Rows are one point carried round by a steady rotation, each followed by how many ticks it has turned.
The counts run from 0 to 576.
-4, -1, 2, 2, -15, 0, -4, -20, -3, 1, 0, -1, 17, 0, -16, 5, -13, -9, 21, 7, -4, -26, -2, -13, 3, 18, -4, -4, 11, 10, -3, -3, 10, 6, -2, 15, -14, 4, 6, -4, 21, 0, 14, 3, -7, 28, -2, 16, 15, 0, -3, -3, -5  28
1, -4, 3, -8, -1, 8, -6, -14, -9, -22, -5, 0, 7, 0, 6, 18, -31, -4, -8, 15, -10, 8, 4, -7, 8, 14, -24, -5, -4, 6, -7, -9, -5, 13, 6, 16, -10, -11, -13, -17, 5, 9, -6, -4, 8, 11, 13, 17, 7, 5, 6, 9, -13  139
-13, -11, 1, -12, -7, -5, -3, 0, -15, -8, -1, -22, -4, -10, -12, -4, -10, -12, 23, 19, -1, -23, -5, 11, 5, 20, 18, -10, -5, -6, -6, 8, 2, -7, 10, 17, 3, 6, -2, -5, 16, -6, 1, 17, -1, 18, -3, -11, 8, -10, -21, 6, 2  458
10, 1, 3, -19, -6, 3, 10, 19, -4, -10, 17, -13, -20, 20, 3, 6, -23, 3, 4, 10, -13, 1, -9, -2, 20, 24, -10, -2, 1, 7, 8, -3, 5, -4, 14, 12, 2, 5, 3, -11, 7, 18, 6, 0, 3, 1, -12, 1, 0, 8, 16, -8, 2  222
4, -10, -6, -5, 0, 4, -18, -31, -6, -6, -4, 8, 18, -6, -17, 10, -9, -12, 23, 8, 2, -15, -3, -4, 6, 18, -6, -12, -3, 4, -2, -2, 5, 6, 9, 9, -2, -7, 2, -11, 20, -6, 1, 5, -9, 28, -1, 8, 8, -11, -11, -4, 3  387
10, 4, 10, -12, -5, -15, -9, -5, 13, 3, 8, -11, 0, 1, 2, -1, 11, -18, 20, 18, 6, -14, -14, 11, 3, -16, -5, 11, 3, 4, 1, -2, 3, -14, 15, 0, 12, -12, -9, -22, 1, 8, 12, 26, 4, 17, -11, 5, -6, 2, -1, -5, 13  416
-15, -7, 0, -8, -11, -1, -10, -8, -9, -2, 3, -16, 3, -8, -13, 4, -12, -9, 24, 17, 4, -25, -3, 7, -3, 21, 9, -6, -3, -3, -1, 2, 3, -6, 8, 17, 1, -2, 2, -7, 14, -12, 1, 17, -2, 23, -1, -6, 11, -14, -15, 1, 3  457
1, 6, 5, -12, 1, 2, 8, 16, -8, -9, 16, -21, -24, 2, 19, 9, -19, 2, -11, 15, -17, 5, -7, 2, 18, 19, -8, 6, 8, -1, -1, -1, -10, -7, 9, 21, 6, -10, -2, -9, 1, 9, 13, 2, 10, -7, -1, 8, -6, 17, 10, 5, -13  87
2, -3, -3, -3, -3, 5, -6, -19, -7, -19, -6, 1, 9, 0, 6, 15, -23, -4, -3, 11, -8, 5, 11, -3, 11, 7, -23, 1, -5, 3, -12, -8, -6, 12, 9, 16, -8, -17, -17, -15, 5, 6, -7, 1, 6, 14, 18, 13, -1, -1, 5, 8, -14  140
9, -1, -1, -17, -10, 6, 7, 11, -5, -6, 20, -8, -14, 15, -7, 4, -22, 9, 5, 3, -12, -6, -8, -5, 18, 35, -9, -5, 5, 10, 7, -3, 5, 1, 13, 16, -4, 9, 11, -8, 10, 12, 9, -5, -4, 5, -12, 4, 6, 7, 14, -10, -6  425
13, -4, 5, -16, 13, -5, -11, -2, -4, 8, 6, -2, -11, -15, -1, 5, 0, -12, 14, 4, -4, -6, -22, 9, 21, 21, -11, 1, 8, -5, 15, 3, 8, -8, 13, 7, 24, -9, 3, 2, 7, -4, 9, 15, -5, 6, -27, -5, -12, -2, -7, 0, 16  575
13, 0, 2, -7, 1, 4, -5, -10, -5, -17, -1, 5, 5, 9, 8, 14, -28, 3, -9, 8, -9, 9, 4, -10, 9, 17, -25, -1, -4, 11, -6, -7, -3, 10, 8, 13, -10, -9, -12, -21, 9, 11, -3, -5, 4, 8, 14, 18, 4, 8, 16, 7, -10  361
1, -13, 0, -14, -1, -6, -2, 5, -2, -7, 3, -19, -9, -1, -7, 0, 0, -9, 22, 18, 0, -18, -13, 12, 5, 19, 5, -1, 1, -6, 3, 8, 7, -9, 13, 9, 14, 1, -1, -9, 15, -6, 5, 24, 0, 15, -18, -17, 2, -8, -8, -1, 11  14
1, -7, -3, -6, 5, -2, -20, -37, -6, 3, -6, 10, 23, -12, -11, 14, -7, -14, 16, 14, 5, -12, -4, -3, 4, 11, -17, -6, 0, 3, -5, -5, 7, 11, 7, 11, 4, -8, -6, -5, 21, -6, -1, 11, -7, 29, 1, 17, 7, -10, -11, -1, 2  164
6, 8, 10, -9, 10, -2, -4, 8, 2, -3, 13, -10, -15, -1, 21, 14, -9, -6, -13, 19, -11, 10, -10, -1, 21, 5, -17, 14, 13, 1, 3, -4, -8, -4, 8, 13, 10, -18, -9, -8, -1, 11, 18, 7, 8, -9, -3, 13, -12, 14, 14, 14, 0  533
-2, -15, -3, -7, 6, 5, -6, -15, -15, -19, -8, -5, 2, -15, -5, 8, -27, -9, 8, 13, -3, -3, 8, 4, 5, 29, -4, -5, -3, -6, -6, -1, -8, 10, 11, 18, 1, -7, -6, -5, 17, -7, -16, 0, -4, 14, 5, -1, 5, -14, -13, 9, 1  544
-4, -6, 4, -10, -8, -6, -2, 10, -3, -21, 5, -24, -8, 2, -4, -4, -12, -13, 14, 29, -2, -17, -3, 17, 4, 5, 12, 1, -12, -5, -6, 10, -8, -8, 16, 14, 6, -5, -9, -17, 2, 5, -3, 24, 6, 9, -1, -13, 4, -7, -8, 1, 5  35
-6, 6, -1, -3, -19, -2, -5, -16, 4, 10, 5, -2, 15, 12, -12, 6, -9, -2, 14, 10, -11, -17, -5, -18, 8, 2, -16, 2, 9, 17, -2, -8, 12, 3, 2, 12, -17, -2, 5, -6, 15, 5, 24, 0, -3, 21, -2, 24, 13, 4, 7, -5, -5  26
-14, 3, 0, 3, 0, -2, -11, -32, -3, 5, -8, -1, 24, -11, -2, 15, -10, -11, 4, 13, -2, -8, 3, -7, 6, -1, -10, 2, 9, 2, -13, -8, -2, 5, -3, 19, -8, -20, -6, -1, 14, -2, 15, 2, 3, 19, 11, 24, 9, -4, -9, 17, -7  520
3, -1, -2, -2, -1, 9, -8, -22, -2, -16, -9, -1, 16, -6, 6, 15, -20, -5, -2, 20, -5, 5, 7, -3, 5, 4, -20, 4, -7, 7, -14, -4, -8, 11, 4, 10, -3, -19, -20, -19, 4, 4, 1, 4, 7, 19, 19, 18, 7, -5, -1, 11, -5  141
-5, 12, 13, -17, -6, -9, -2, 10, 6, 0, 11, -25, -10, 2, 8, 2, 1, -13, 3, 24, -3, -11, -11, 10, 5, -15, 2, 14, 5, 1, -7, 4, -6, -16, 7, 9, 11, -19, -12, -14, -5, 10, 19, 22, 10, 1, 1, -4, -6, 8, 2, 7, 1  261
-13, 5, 4, -8, -3, -8, -5, -10, 3, 8, 2, -24, 3, -15, 2, 7, 3, -17, 13, 23, 6, -18, -5, 13, 0, -14, 9, 13, 8, -3, -11, -1, 1, -12, 8, 8, 5, -20, -8, 0, 7, -4, 20, 20, 5, 16, 1, 1, -4, 3, -14, 16, 4  281
8, 6, 8, -16, -11, 3, 6, 17, 2, -9, 18, -14, -16, 23, 7, 3, -18, 5, 3, 11, -20, -4, -9, -3, 14, 18, -6, 6, 1, 9, 1, -1, -4, -7, 9, 15, -2, 0, -2, -16, 4, 18, 11, 3, 4, -4, -7, 2, 1, 10, 22, -5, -7  445
-17, 3, 1, -5, -17, -2, -3, -20, -2, -9, -5, -15, 14, -2, -2, 9, -19, -5, 6, 20, -5, -10, 13, -4, 0, -7, -3, 4, 8, 9, -17, -7, -2, 5, 3, 16, -16, -15, -15, -10, 9, 2, 10, 6, 6, 19, 17, 20, 11, -2, -3, 8, -13  74
3, -4, -1, -12, -12, 11, 2, 5, -2, -20, 10, -4, -3, 24, -4, 3, -30, 6, 5, 9, -19, -4, -1, -11, 11, 28, -11, -3, 0, 13, -2, -4, 4, 9, 13, 13, -14, 8, 0, -17, 17, 10, 1, -1, 3, 10, 4, 8, 9, 1, 20, -9, -11  427
8, 6, 6, -13, 3, -7, -7, 3, -2, 15, 18, -5, -7, 1, -7, 0, 9, -7, 18, 7, 0, -15, -19, -2, 16, 13, -8, 5, 13, 7, 11, -3, 8, -12, 10, 6, 9, -1, 14, -3, 9, 5, 23, 16, -7, 9, -24, 3, -6, 7, 4, -7, 11  420
-2, -7, 2, -9, 5, -7, -9, -1, -8, -21, -8, -13, -11, -15, 10, 7, -14, -12, 0, 24, -3, 1, -3, 21, 6, 11, -2, 4, -6, -7, -6, 5, -10, -4, 11, 15, 13, -15, -17, -14, 1, -4, -7, 15, 8, 9, 6, -7, -4, -7, -12, 14, 4  325
3, -12, -5, -7, -5, 3, -15, -16, -15, -19, -5, 3, 15, -1, -16, 10, -21, -8, 16, 8, -3, -12, -2, -7, 6, 34, -12, -15, -5, 8, -2, 1, 8, 11, 7, 13, -5, 5, 1, -7, 19, -1, -9, 3, -9, 22, 1, 7, 15, -10, -5, -4, 2  185
2, -9, 2, -20, -4, -5, -2, 18, -4, -16, 9, -26, -21, -1, 0, -2, -5, -11, 14, 21, -5, -14, -9, 16, 8, 13, 10, 4, -6, -1, 2, 10, 1, -12, 14, 12, 12, 2, -3, -10, 5, -3, 4, 21, 3, 7, -9, -17, -2, -3, -8, 0, 7  238
5, 4, 4, -10, -3, 5, -15, -29, -1, 3, 4, 12, 22, 2, -11, 14, -10, -11, 8, -1, -3, -5, -7, -15, 9, 7, -23, 0, 6, 17, -4, -12, 8, 9, 5, 6, -6, -7, -2, -11, 19, 5, 10, 1, -5, 23, 0, 30, 7, 3, 9, -1, 0  384
11, 4, 7, -19, -8, -3, 5, 20, 4, -9, 18, -11, -22, 18, 11, -1, -11, -1, 3, 11, -11, -9, -12, 3, 13, 7, -6, 8, 4, 6, 7, 4, 0, -11, 8, 7, 9, -5, 0, -17, -1, 15, 13, 11, 9, -4, -10, -6, -4, 10, 13, -5, 1  19
-10, -11, -1, -5, 8, -1, -12, -10, -14, -4, -5, -16, -2, -20, -4, 9, -8, -12, 14, 14, 2, -11, -4, 15, 6, 22, 1, -2, 1, -12, -3, 7, -3, -3, 6, 19, 11, -12, -4, 1, 14, -17, -3, 15, 2, 15, -5, -5, -1, -13, -24, 19, 2  525
-9, 1, -2, -3, 11, -1, -4, -14, -7, 17, 12, -1, 8, -3, 1, 15, -10, 3, 1, -4, -10, -2, -14, -14, 18, 19, -17, 0, 16, 7, 3, -10, 1, 4, -4, 15, 0, -13, 12, 9, 11, -1, 24, -8, -11, 8, -6, 24, 0, 11, 7, 16, -5  113
15, 4, 9, -9, -1, -11, -12, -4, 11, -6, 2, -6, -6, 5, 4, 1, 2, -20, 13, 21, 5, -8, -6, 9, 1, -15, -6, 12, -3, 1, 1, 5, -4, -8, 16, -3, 16, -17, -17, -28, 1, 9, 8, 26, 3, 11, -2, 1, -8, 1, 4, -4, 11  193
-12, -9, -6, -12, -10, 7, 4, -2, -10, -8, 5, -14, 3, 9, -11, 7, -25, 0, 8, 7, -10, -14, -3, -10, 11, 34, 1, -9, 7, 7, -3, 3, 4, 6, 2, 24, -14, 6, 12, 2, 16, -1, 6, -6, -4, 9, 1, 7, 14, -1, 6, 2, -11  49
4, 2, -4, -6, 2, 4, -18, -29, 1, 0, -4, 15, 24, 1, -3, 11, -12, -7, 4, 7, -6, -5, -4, -13, 8, 1, -28, -4, 10, 13, -6, -11, 3, 10, 4, 9, -6, -16, -8, -11, 12, 8, 11, -2, 3, 20, 7, 27, 0, 3, 12, 0, -4  161
-9, 4, -4, 0, -4, 5, -6, -23, -3, -4, -3, -6, 20, -2, 4, 18, -17, -3, -7, 11, -12, 1, 3, -13, 12, 2, -17, 7, 6, 11, -17, -12, -7, 13, -4, 17, -11, -18, -8, -6, 7, 5, 15, -7, 7, 15, 13, 26, 2, 7, 4, 15, -15  518
7, 0, 5, -8, 1, -5, -17, -18, 2, -2, -7, -2, 11, -18, 5, 10, 0, -22, 12, 21, 6, -6, -3, 11, 4, -13, -12, 7, -1, 4, 1, -5, -3, -2, 8, 0, 14, -21, -21, -16, 6, -1, 5, 25, 2, 19, 4, 8, -6, -6, -15, 8, 7  570
14, 7, 8, -16, -10, 1, 4, 15, 7, -5, 18, -11, -11, 24, 10, 4, -14, 6, 3, 11, -16, -5, -13, -7, 17, -1, -10, 9, 4, 15, -2, -4, 0, -8, 4, 15, -1, -4, -7, -16, 3, 19, 19, 7, 7, -1, -3, 13, -1, 15, 18, -7, -2  21
-11, -3, 1, -9, -8, 8, 10, -4, -13, -18, 3, -15, -1, 3, 4, 16, -32, 4, -6, 9, -15, 0, 6, -7, 5, 27, -8, -3, -1, 6, -12, -4, -2, 12, 5, 28, -16, -4, 1, -8, 10, 3, 3, -10, 3, -1, 9, 11, 10, 5, 8, 8, -17  495
-6, 6, 1, -3, -5, 5, -3, -18, -3, -3, 3, -5, 8, 4, 10, 21, -18, 0, -10, 11, -16, 3, 3, -7, 9, 6, -15, 8, 6, 12, -12, -11, -6, 14, -2, 18, -14, -16, -9, -5, 5, 6, 16, -7, 3, 6, 15, 25, -2, 9, 6, 15, -15  517
7, -3, 4, -19, 2, -7, -6, 9, -3, 3, 10, -14, -15, 5, -7, 0, 0, -5, 19, 9, -4, -19, -21, 5, 14, 23, -1, 0, 7, 2, 12, 6, 8, -15, 16, 9, 18, 1, 9, -3, 12, 2, 11, 15, -4, 10, -28, -11, -4, 0, -3, -5, 13  218
-18, 8, 0, 2, -6, -3, -9, -28, -1, -1, -3, -12, 19, -8, -2, 12, -11, -8, 1, 18, -8, -6, 10, -5, 4, -6, -8, 6, 8, 7, -17, -9, -5, 6, -2, 21, -10, -21, -11, -7, 6, -1, 15, 3, 3, 19, 17, 23, 8, 0, -1, 11, -10  297
17, 7, 4, -4, 1, 5, -9, -11, 6, -7, 8, 7, 6, 16, 7, 16, -14, -4, -2, 11, -11, 2, -8, -14, 15, 4, -30, 7, 6, 18, -3, -11, 3, 9, 4, 8, -5, -10, -10, -20, 7, 18, 13, 1, 2, 10, 4, 25, -1, 14, 20, -6, -7  381
